500 stands for zero in the data rows.
Here is a table of points, one per row:
460 550 406 454 416 546 583 563 412 464 550 459 438 598 452 528 464 398 485 725 486 538 427 392 450 482 431 491 325 528 474 999
539 453 593 485 329 531 426 484 465 557 426 549 534 457 412 624 388 475 381 546 530 416 487 441 694 570 477 497 431 505 334 463
456 584 488 419 401 575 460 513 387 376 553 370 493 403 426 441 620 480 427 412 396 434 446 508 471 514 632 381 649 471 421 448
508 400 400 402 425 472 520 954 999 443 653 460 622 396 490 419 473 604 483 541 497 619 611 446 481 411 491 648 445 477 485 527
440 471 475 489 378 446 435 418 435 513 433 496 581 481 616 909 387 501 525 489 524 473 436 448 536 360 480 465 508 612 540 537
446 503 338 390 390 542 498 481 526 476 447 853 480 401 568 472 762 506 944 450 503 442 457 480 438 546 491 623 535 632 419 500
387 519 600 483 520 454 415 345 416 456 458 339 423 733 390 433 453 410 618 410 462 545 493 609 404 394 413 872 486 535 464 443
486 423 495 458 431 514 465 581 472 834 362 528 403 699 637 528 449 472 403 747 297 703 776 500 312 394 456 426 562 501 706 475
871 552 501 487 569 425 640 534 503 464 413 431 451 486 501 650 490 452 485 378 572 553 432 472 613 770 543 411 467 622 708 510
360 478 532 480 435 526 472 470 436 504 459 641 501 437 531 529 650 650 383 530 552 505 440 635 537 536 999 514 525 488 510 559
418 607 484 459 366 446 366 604 674 486 423 589 872 537 511 473 577 435 668 504 582 999 386 601 438 487 359 354 520 494 491 363
531 360 520 372 510 494 412 479 439 519 453 614 455 393 837 459 521 516 485 340 492 500 524 448 359 699 442 420 396 608 520 535
506 454 455 503 609 611 486 412 514 659 545 448 403 452 461 382 480 470 405 375 352 511 430 448 654 533 568 447 440 513 510 461
693 512 447 490 428 706 743 588 465 437 443 473 464 346 573 486 469 419 482 630 568 432 451 549 406 385 431 538 439 528 478 416
505 300 463 523 536 394 480 538 424 396 554 439 351 647 554 427 612 473 472 415 607 512 433 448 410 742 449 449 521 453 432 631
412 726 478 430 398 392 428 565 448 414 467 477 460 473 352 382 418 531 365 479 490 446 532 488 436 563 421 532 428 440 510 416
999 509 449 533 473 402 518 432 538 533 479 471 467 372 501 454 366 543 424 416 535 675 515 356 364 627 473 582 652 467 363 592
398 466 371 999 499 463 562 429 464 461 482 413 576 444 457 491 964 481 334 447 484 654 410 450 440 480 506 555 500 502 488 630
435 457 433 505 559 360 381 995 473 472 378 655 516 492 411 604 561 532 380 473 460 433 377 449 637 637 460 515 537 440 568 465
424 693 643 604 505 474 697 788 447 607 453 388 510 759 511 558 515 999 767 392 413 472 525 260 487 459 565 537 458 446 505 560
410 414 443 402 428 472 399 313 470 499 478 454 386 624 517 376 442 484 422 396 445 440 583 516 449 619 413 357 573 338 378 489
637 449 520 541 418 835 550 464 471 718 603 487 603 467 543 379 449 447 440 531 589 438 437 501 590 345 480 420 469 552 459 469
444 532 461 399 414 679 577 370 484 499 630 524 389 429 340 426 577 572 400 358 970 476 899 462 490 339 508 569 431 513 590 538
439 471 563 999 448 470 486 506 504 426 495 451 551 380 554 465 464 422 630 467 434 358 913 454 529 579 484 506 470 429 503 559
540 484 630 462 453 423 420 381 568 523 442 431 544 507 351 909 467 495 489 418 637 471 458 414 480 549 455 451 509 358 699 505
484 310 493 480 362 688 507 608 459 352 756 474 452 768 501 441 602 442 489 607 485 462 489 525 423 584 521 482 472 432 362 376
493 391 439 490 441 256 465 464 542 914 581 529 433 369 395 452 510 460 662 663 843 510 471 425 483 445 487 436 454 574 350 441
468 381 453 453 681 432 489 422 481 499 356 514 427 490 955 465 450 591 455 524 469 459 420 427 501 487 440 479 416 479 354 465
503 437 505 535 352 600 857 515 526 563 463 425 533 435 525 471 417 497 371 429 397 478 438 404 545 581 413 742 432 458 396 395
569 466 407 531 675 647 478 453 500 525 422 463 422 475 583 547 517 496 560 418 493 437 450 479 839 504 481 459 514 487 625 477
506 374 453 452 422 408 557 372 554 429 479 459 545 431 386 407 530 478 489 920 400 466 500 556 696 999 470 611 458 401 663 426
390 383 440 498 342 437 425 367 441 513 426 427 394 447 449 491 383 460 518 459 528 519 453 647 437 577 447 465 432 565 636 491
487 496 589 567 504 399 486 507 473 430 460 493 493 583 407 351 435 495 429 505 458 492 511 472 565 509 520 445 464 999 551 447
432 526 484 449 511 447 545 622 493 547 406 437 502 694 596 416 429 486 414 434 595 379 457 461 566 466 460 517 423 488 379 426
452 793 487 443 444 663 461 653 453 444 460 537 424 320 382 612 610 421 461 443 554 601 571 529 421 653 519 369 353 563 430 519
507 686 377 386 452 369 330 328 534 506 421 481 378 432 521 376 855 476 675 572 353 363 634 393 631 360 427 518 464 566 396 597
414 397 543 480 493 458 541 763 555 368 575 461 440 484 410 520 421 410 379 368 420 427 491 445 402 347 490 347 489 525 481 418
509 536 375 633 401 509 462 550 508 948 525 492 360 669 492 590 537 439 614 565 471 448 429 456 467 475 576 431 553 496 396 423
474 423 484 483 731 434 507 471 479 632 485 409 527 421 444 480 511 445 406 627 493 364 479 401 640 345 405 853 471 445 571 545
450 456 439 523 531 497 412 579 503 417 355 580 406 525 467 429 346 444 458 705 770 480 491 434 525 430 494 421 539 465 324 543
451 577 473 510 490 483 471 596 536 661 651 492 353 417 628 577 469 424 544 372 391 514 437 480 782 505 503 414 441 409 441 450
463 701 514 541 438 367 524 461 414 352 791 501 610 501 999 512 511 473 473 511 773 428 503 528 473 399 558 498 500 454 806 470
699 478 465 386 550 438 601 369 515 397 488 490 545 711 411 494 687 338 810 442 455 492 502 602 429 433 430 535 423 456 479 431
563 448 462 466 544 362 488 573 327 493 459 576 654 396 416 442 373 501 347 381 439 565 463 534 353 440 576 518 407 440 444 681
408 457 435 454 500 701 473 468 562 439 504 387 481 578 620 353 529 425 520 472 379 516 516 453 425 465 529 399 504 503 617 496
716 486 504 413 456 464 589 469 523 418 467 386 700 621 572 451 368 388 452 535 451 476 559 374 498 450 999 681 569 540 399 484
442 417 478 515 409 589 442 527 410 324 585 475 373 424 355 704 545 530 502 444 469 502 448 544 383 434 463 339 440 447 689 434
327 443 380 528 475 359 434 466 575 328 556 427 481 489 607 808 435 512 462 627 497 471 474 567 564 479 453 529 421 581 340 440
361 586 335 594 374 426 483 375 554 460 486 556 554 535 566 411 473 570 414 397 471 865 365 440 403 472 467 564 510 450 478 480
587 426 716 435 600 507 500 480 442 687 459 437 445 390 514 790 965 531 321 665 566 552 464 456 480 432 455 606 479 496 433 382
579 611 579 403 403 443 528 469 465 425 629 473 473 489 472 613 511 480 361 454 397 418 468 440 526 363 432 516 429 469 440 397
519 502 556 487 486 396 495 443 430 509 527 380 804 397 555 446 577 467 410 409 465 396 462 765 668 465 520 537 585 480 405 530
612 559 500 591 432 688 360 527 448 366 432 868 542 522 446 445 396 539 627 443 505 483 390 488 997 416 423 577 411 428 624 515
449 505 526 467 475 564 520 313 999 436 421 372 332 611 509 528 563 586 409 411 474 383 491 778 530 465 610 421 600 503 552 679
462 471 534 535 759 319 530 583 427 301 607 401 402 499 467 421 480 465 548 838 517 391 479 477 443 310 459 435 676 418 519 418
437 441 423 470 473 546 499 587 428 559 418 473 474 478 523 458 376 529 564 593 548 415 351 504 503 483 498 414 999 515 472 565
528 372 410 523 320 473 438 463 417 403 499 649 780 455 518 388 442 376 672 485 464 415 606 421 447 484 589 500 483 406 463 511
483 514 389 376 728 349 605 453 509 684 461 451 695 362 361 472 498 364 729 357 409 353 523 605 467 460 695 235 440 408 489 593
448 417 470 435 741 444 467 617 439 430 470 467 349 372 507 485 466 595 551 445 558 493 706 485 598 499 468 383 370 522 519 430
507 449 716 465 447 418 352 455 428 499 451 478 504 654 426 389 635 798 441 457 451 601 405 448 500 466 553 419 396 442 433 470
398 396 432 426 499 617 493 600 436 438 467 414 629 510 520 402 744 518 493 525 377 429 440 402 519 489 391 473 599 536 514 470
499 493 507 434 711 460 467 461 530 602 999 596 498 430 539 646 456 518 542 492 408 612 463 492 543 633 463 531 516 637 525 544
568 438 449 606 802 460 537 432 713 426 448 999 370 555 435 519 476 392 372 566 396 466 525 504 389 431 552 507 448 437 514 473
393 445 518 452 516 529 350 509 497 484 468 431 348 415 405 497 367 559 768 471 486 722 408 453 495 468 792 999 434 450 640 446
411 426 399 509 476 692 475 357 487 362 415 454 604 569 467 999 385 481 544 544 427 426 421 499 418 529 446 549 491 598 407 462
414 596 517 493 400 471 684 370 450 486 534 952 294 533 487 474 529 534 279 421 426 545 519 545 493 441 405 738 816 482 466 477
479 409 606 440 450 443 546 457 502 596 354 464 553 349 463 355 525 401 412 461 569 511 450 440 397 377 426 495 437 445 999 491
473 644 426 500 463 379 471 558 495 462 520 466 488 330 340 518 497 445 496 327 548 386 437 421 407 509 443 516 999 563 567 547
477 999 521 469 473 483 500 506 525 434 496 486 554 540 510 473 522 454 437 926 596 427 536 601 463 594 499 473 423 470 449 419
924 491 298 704 604 472 376 449 385 498 556 521 586 549 435 499 442 999 567 535 475 528 547 923 369 434 443 545 503 506 505 495
448 392 556 454 395 513 450 363 515 374 509 417 551 428 500 417 441 558 469 417 601 496 402 343 635 403 380 500 410 462 416 471
759 429 487 493 340 560 353 435 492 479 379 470 368 415 523 608 406 521 451 655 491 503 480 443 464 323 561 362 418 449 495 478
413 424 471 489 963 802 379 395 538 418 437 368 687 389 444 438 478 605 527 601 776 545 393 412 367 587 471 519 532 512 435 445
505 365 506 537 493 912 502 578 414 576 604 510 484 483 461 452 478 528 517 654 377 517 448 529 467 489 508 395 490 563 697 449
441 502 438 496 462 448 999 467 478 427 444 453 370 388 459 558 415 447 764 484 452 595 415 552 410 483 503 496 409 485 480 352
418 551 627 667 553 392 412 452 417 435 553 539 386 428 345 412 368 357 502 537 406 596 520 536 379 423 712 408 377 429 417 354
468 433 480 323 425 545 393 611 445 512 452 463 574 407 541 636 490 602 523 447 387 389 999 555 418 627 448 639 631 547 483 469
499 464 453 581 603 524 574 626 505 565 423 536 424 827 543 505 513 401 454 291 963 447 581 518 438 758 522 505 451 490 430 421
413 433 470 455 571 467 513 699 356 640 433 408 474 456 577 450 425 390 427 414 511 544 440 999 611 419 388 639 419 497 424 641
590 598 483 463 680 383 393 438 588 449 481 408 391 373 649 440 414 519 451 451 271 495 437 355 370 501 477 474 393 496 432 456
398 960 464 502 742 852 409 482 471 555 438 452 448 462 518 485 349 484 498 393 489 524 492 448 410 606 452 545 528 454 435 532
523 657 497 535 563 394 468 554 480 551 364 461 449 724 630 444 468 438 558 572 440 473 462 477 539 550 486 492 554 543 835 463
843 619 457 457 402 568 450 641 469 424 539 419 456 644 410 418 752 402 448 425 456 442 455 555 499 447 471 472 514 441 489 457
349 505 580 465 459 426 866 331 546 504 452 619 630 421 419 409 430 999 479 577 507 434 504 545 569 478 396 267 470 478 481 539
401 587 517 461 422 513 474 378 518 853 620 475 627 444 479 411 397 505 385 526 411 439 446 447 439 701 458 525 448 474 495 467
506 450 999 367 480 527 503 557 489 412 499 591 359 471 549 445 547 545 733 514 525 502 442 620 422 584 477 534 576 467 430 702
448 474 538 374 736 498 583 419 468 529 453 762 915 791 392 576 565 379 383 419 412 423 603 448 404 447 499 486 432 478 500 576
505 473 605 458 662 488 644 403 419 414 473 398 532 578 491 549 471 378 507 531 467 999 867 459 941 429 513 332 740 436 397 543
564 495 976 853 466 542 391 475 739 614 481 549 680 432 528 490 408 342 635 461 475 391 452 584 425 483 390 488 552 488 410 509
515 483 438 493 417 403 433 421 467 489 803 467 511 800 319 428 370 512 543 519 594 403 479 443 586 520 472 430 499 411 631 487
Along one direction, these points spread out more than along any other. For each point below, how far along it does it lie, from 0 to 99? The average is 50, and the first point in the table lies past the average. One standard deviation of the points above along it is 16.
468 381 453 453 681 432 489 422 481 499 356 514 427 490 955 465 450 591 455 524 469 459 420 427 501 487 440 479 416 479 354 465 -> 69
473 644 426 500 463 379 471 558 495 462 520 466 488 330 340 518 497 445 496 327 548 386 437 421 407 509 443 516 999 563 567 547 -> 37
507 686 377 386 452 369 330 328 534 506 421 481 378 432 521 376 855 476 675 572 353 363 634 393 631 360 427 518 464 566 396 597 -> 34
452 793 487 443 444 663 461 653 453 444 460 537 424 320 382 612 610 421 461 443 554 601 571 529 421 653 519 369 353 563 430 519 -> 57
398 396 432 426 499 617 493 600 436 438 467 414 629 510 520 402 744 518 493 525 377 429 440 402 519 489 391 473 599 536 514 470 -> 48
448 417 470 435 741 444 467 617 439 430 470 467 349 372 507 485 466 595 551 445 558 493 706 485 598 499 468 383 370 522 519 430 -> 67
523 657 497 535 563 394 468 554 480 551 364 461 449 724 630 444 468 438 558 572 440 473 462 477 539 550 486 492 554 543 835 463 -> 53
871 552 501 487 569 425 640 534 503 464 413 431 451 486 501 650 490 452 485 378 572 553 432 472 613 770 543 411 467 622 708 510 -> 68
411 426 399 509 476 692 475 357 487 362 415 454 604 569 467 999 385 481 544 544 427 426 421 499 418 529 446 549 491 598 407 462 -> 72
360 478 532 480 435 526 472 470 436 504 459 641 501 437 531 529 650 650 383 530 552 505 440 635 537 536 999 514 525 488 510 559 -> 38
539 453 593 485 329 531 426 484 465 557 426 549 534 457 412 624 388 475 381 546 530 416 487 441 694 570 477 497 431 505 334 463 -> 72
410 414 443 402 428 472 399 313 470 499 478 454 386 624 517 376 442 484 422 396 445 440 583 516 449 619 413 357 573 338 378 489 -> 51
442 417 478 515 409 589 442 527 410 324 585 475 373 424 355 704 545 530 502 444 469 502 448 544 383 434 463 339 440 447 689 434 -> 62
349 505 580 465 459 426 866 331 546 504 452 619 630 421 419 409 430 999 479 577 507 434 504 545 569 478 396 267 470 478 481 539 -> 33
